In the rows, zero is written as 128.
One turn moves every row onto another: examples first, then more rows asked:
Sopuz: [148 133  91  94 131 125  98 148 135 126 152 149 117 147 114 165 140 130
 121 144]
Toge: [137 129  76 110 125 128 136 143 109 152 151 144 141  97 126 169 150 138
 106 130]
Giku: [123 104  75 107 139 127 106 150 116 163 157 117 118 120 109 162 144 124
  83 117]
zeti: [166 131 107 111 135 153 140 141 109 149 133 132 125 130 113 145 149 118
  99 126]
Nulo: [153 107 105 110 130 150  91 161 111 150 129 137 114 116 107 156 116 143
  90 136]
fave: [135 131  95 110 131 136  73 154 120 133 163 146 122 115 132 166 151 125
 100 122]
fif: [119 103 125 113 109 124 114 123 105 155 146 125 131 120 127 167 145 141
  80 123]
tele: [152 122 104 120 149 157 135 127 102 141 144 131 127 139 128 166 138 127
  86 135]
napi: [114 146 104 100 125 142 116 139 128 148 155 134 106 136 125 170 137 100
 127 119]
Rafo: [124 114  93 120 115 143 134 139 128 156 146 132 131  95 110 160 147 126
 109  99]
zoke: [137 136 116 139 126 130 119 154 129 143 125 144 112 125 125 178 116 132
 114 141]
Fip: [125 109  93 105 124 142  98 168  98 140 127 121 124 114 106 178 126 125
  95 115]
fep: [135 119 119 102 124 124 105 170 111 167 152 126 124 138 131 151 117 106
  91 118]
Lunuk: [144 129  94 121 121 132 120 137 150 125 174 144 113 139 104 152 126 127
  95 136]
begu: [133 118  97  83 122 151 118 134 126 154 137 131 111 128 128 170 157 141
 115 108]
Kam: [145 136 115 114 127 133 105 128 110 126 108 140 142 139 114 166 123 120
 102 133]
Bel: [142 134  90 114 115 129  95 174  98 140 153 131 117 117 120 173 134 104
  89 140]
kanun: [120 126  95 124 117 144 111 129 127 151 134 122 146 133 130 160 162 137
 108 101]
Sobi: [134 123 110 137 124 143 107 145 117 145 181 116 123 139 124 162 115 124
 114 133]
novid: [120 140 100 106 101 118 109 146 107 133 170 133 112 121 116 186 132 138
  91 121]
firo: [127 133 103  95 120 127 115 134 115 145 159 131 125 115 137 161 124 109
 142 113]
Mogu: [143 127  86  98 122 135 109 134 116 143 137 124 128 106 162 169 152 132
 109 123]
tuf: [144 117  94  88 130 120 112 157 130 148 174 128 113 120 134 164 111 109
 101 122]
visan: [125 128  99  94 136 136 115 139 141 143 149 150 139 131 128 152 124 158
 121 128]
logif: [131 108 123 114  97 117 119 139 114 157 139 127 119 113 101 182 143 127
  97 127]
geren: [151 134 108 124 108 150 107 122 131 145 154 134 118 150 129 154 115 114
 122 125]
zikef: [152 107  95 112 113 128 125 131 120 154 160 155 135 115 136 141 159 118
 103 124]
Sumep: [135 116  94 119 106 130 116 141  90 147 105 144 131 130 127 155 134 132
 101 122]
rako: [169 129 101 130 138 139 120 143 122 137 143 141 125 134 119 156 118  99
 107 140]
zet: [110 119  97 101 116 113  97 151 121 121 146 137 123 139  99 151 139 126
 108 143]
voz: [136 137  99  98 112 135 127 158 142 149 148 139 147 140 118 144 119 138
 120 120]
nuv: [118 112 104  97 121 137 103 152 139 137 160 135 120 148 121 167 103 137
 112 117]
zuga: [128 107  86 114 138 139 115 128 111 156 134 141 140 135 139 161 161 118
 116 131]
piba: [124 135 114  84 116 125 100 147 102 125 156 125 125 138 129 174 127 109
 112 125]
Ber: [140 128  89 128 119 155 122 125 149 142 148 135 107 123 133 142 137 134
  98 140]
bagod: [141 108  96 123 110 148 123 128 132 119 145 145 125 113 126 141 127 130
 108 150]
pag: [141 121  78 107  97 139 127 136 123 167 151 148 117 133 122 151 146 142
 108 108]
med: [139 126  94 121 120 129 113 145 115 140 103 130 121 135 124 160 139 124
  81  99]
niti: [140 131 115 114 120 137 116 134 104 137 140 102 144 120 113 163 141 112
  73 133]
giki: [147 142 112  97 120 124 123 116 121 141 136 105 127 125 110 150 115 128
  89 136]
tizop: [135 113  73  99 123 119 102 135 102 164 167 122 137 116 112 165 123 128
  92 131]
Niki: [144 122 116 105 134 146 124 128 130 140 134 157 140 136  98 139 120 121
  93 119]
Gasu: [132 124  95 107 122 135 112 149 117 150 156 127 123 113  90 163 128 125
  58 135]
futun: [137 143  89 121 118 120  97 163 112 141 164 134 120 117 117 168 165 124
 114 119]
tur: [130 121  97 144 116 140 119 142 121 148 122 147 132 127 118 165 125 122
  84 154]
sesa: [136 137  98 108 154 127 115 139 122 115 147 139 128 127 104 141 120 118
 100 110]
Rik: [122 115 121 122 109 144 104 129 123 154 127 122 127 126 111 173 109 134
  79 127]
mudu: [126 147 102 110 110 130 106 126  94 137 153 139  99 133 113 161 140 120
  78 138]

Toge -> pag
tele -> tizop
zet -> zoke
Where do these go?
Kam -> Bel
fif -> firo
niti -> tuf

